Each path below is one point turned by a fixed rotation once a step. After each direction that follows a path, write how fast that rotation turns it, in degrees each step (0 if it stays still).
Each turn is a multiple of 5 degrees from 10 to 175, or 0.
Each row of a path follows its step; steps can be skipped.
path 1
step 0: [  2   6 -15  -4 -11  -2   0  12  -8 -13  -8   0  -6   6   5   5  17   3
  -2  -3   2 -18  -4  -9  -1  -7  18  28  19  -2  -7  -8   9  12  -6 -20
  -1]
step 1: [-11  -8   7   8  -1   3   4  -5  13  -5   2 -11  -6   8 -10 -14  -2   0
   1  -7  26   3 -11  -7  -9  -4   9  10  -7  -2   9  -6   9  23 -11 -28
  -8]
step 3: [ -8  16  -1 -10   7 -17   3   2  -5 -11   0 -12   4 -11   7  -9   5  18
   7   6  13  -4 -14   0   0  -8  17   9 -14  -7 -18  -8   1   2  -6 -27
   5]
step 4: [-14   2  11 -13 -16   9   2  -3  16  -9  -8   5   7   7 -11   1   1  -4
   3   9  -1   9  -8  17 -13 -12 -10  21 -10 -14   6  -3   4   7  -3 -24
  11]
step 5: [  0  -1 -10   6   5 -14  30  -9   0  -7 -10 -13  17   9  -3 -10  12   0
  -2  10   2   5 -17  18  -6   1  16   6   1  -7  -5   1   5   5  14  -2
  21]
step 15: [ -2 -11   3 -17   1  14   9   0 -11   3  -5   3  10  -8   4  -9  -2  -1
  -5 -15  -1  -7  -7   1  -6 -22  20  26 -16 -10 -12   1 -11   5 -10 -11
  11]
step 19: [ -3  10   5   4 -19  -4   7  -7   0   1   3 -18  10   9  -4   4   3  -9
  16   0  12   5 -12   2   5  -8   5  17   1   1 -19   2   7  19  -1 -22
 -21]
step 20: [  9   1  -6  -5   7  -2  10  15   2   2 -17  -1   2  11   7   0  -5  12
   9  -6  11  17 -23  10  11  -7  -2   5  -6 -11  14 -12  13  14   2 -22
   5]
Directions:
[ 4 -3  2  4 -3  7  1 -8 -3  0  3  0 -1 -2  3  4 -2  6 -5 -5  1  1  2  1
  2  3  2  1  2 -8 -1  3  0 -5 -5  5  0] : 20
[  0  -5  -4   4   0   2   5   3   0   1  -2   2  -1  -1   0   5   1  -2
  -2  -3   4   1   1  -3   0   9   1  -2   2   2  -4   0   4   8   2  -3
 -10] : 60
[ 0 -2 -7  1 -5  2 -1  2 -1  2 -3  7  1 -1  1  8  5  0  2 -4 -2 -4 -1  0
  3  0 -3  1 -1 -3  7 -7  1 -3  5 -2  5] : 160
[ 4  8 -2 -2  0 -4 -4  7  2 -1  2 -1 -3 -3  2  5 -3  1  1  4  2 -4  0  5
  7  1 -1  2  4 -7 -4 -1  0 -1 -3 -2 -6] : 110
path 2
step 3: [ -6   4  -1 -12 -22  -9  -3  12  -4   4  -9  12  -4  -6  -3   5 -15   1
  -2   8  11   8  25  -1   6  -3   5  14  -4  -4  -4  -1  -5  -7  -8 -24
   0]
step 7: [-10 -14  -4  -5 -18 -11   2 -11 -10   4  -1 -10   0  17  -2   7  -4  12
   6   3   4  -2  12  10   6   6  21   5   3  -3   5  -3 -15  10  16  -9
 -14]
step 8: [-15  14  -7  -6 -20 -21  -4  -6   7   6 -15   2  -2  -4  -3  18   2   8
  -6   4   6   7   2   2  -9   7   1  -8  -2   1   0 -11  -9  10   8 -23
 -10]
step 9: [-14  15   2 -12 -22 -21  10   1   6  10  -5   0   6  10  -2   4  -2  -4
   5   7  14   9  19   4  -4  -1   8  17   5   2   1  -1   8 -17   0  -7
   2]
step 12: [  9   7  -5  -1 -18  -2   4   3  11  12  -2  -2  -9  10   4   4 -10  -7
   3   4  12   7  23   8  -4 -10  19  15   2  -2   5  -6 -10 -12   4 -20
  -4]
step 13: [ -3 -11   9   4 -22  -7  -4  -4  -1   4   4 -10  11  12   1   6   2   2
  -5   6   4  -7  10   8 -18  -2  13   2  10   7 -12   0 -11   2   6 -20
 -24]
step 15: [ -7   6  -2  -3 -21  -9   4   9  -3  -6  -2  -1  -5   6   0   5  -1  -7
 -13  -6  11   4  19  -3  -9  -9  16  32   5   1   8   6  -4  -4   6  -6
   5]
step 20: [-14  10 -12  -3 -18 -12  -4  -6   7   0 -11  18   3  -4  -7  18   1   7
  10   0  -7   5   3  -8   5   3  14  22   8   0   2  -7 -10   7   7 -15
  -3]
Directions:
[ 3  2 -2  1  2  4 -1 -3  3  2  6  5  0  0 -2  1  5  2  4  7  2  1 -3 -3
  0  1  5  1  2  4 -1 -8  5 -6 -3 -5 -1] : 35
[ 2  1 -5  0 -2  0  0 -3  1 -3 -7 -4 -1  2  3 -4 -2  1  5  6  1 -1  3  3
 -4  2 -5 -6 -4 -5 -4  1  1 -3 -2 -9 -3] : 80
[-3  4  0  2 -4  1  1 -6  3 -5  1  0 -5 -7  0 -4  0 -1  1  0 -2  1 -7  2
 -3  2 -2  1 -5  6  5 -3 -3  3  8 -1  3] : 115
[ 2  4 -3 -3 -6  4  5 -1  7  2 -2  2  2  0  3  5 -5  4 -1  1 -2 -3  0 -4
  3  1 -7  5 -2  3 -2  0 -3 -1 -6  3  4] : 125
[ 5 -1 -3  7  0  3 -4  5  3  4  0  0 -1  3  2 -6 -5  3  3 -4  4  6 -2 -1
  0  0  2 -5  1  3 -1  2 -6 -6  3  5  1] : 60
[  0   0   6  -2  -4   1  -3  -2 -12   0   3  -3  -1   4   3  -3  -1   0
   3   2  -2  -3   1   4   2  -4  -2   4  -5   6   1  -2  -3  -6  -3   3
  -2] : 120
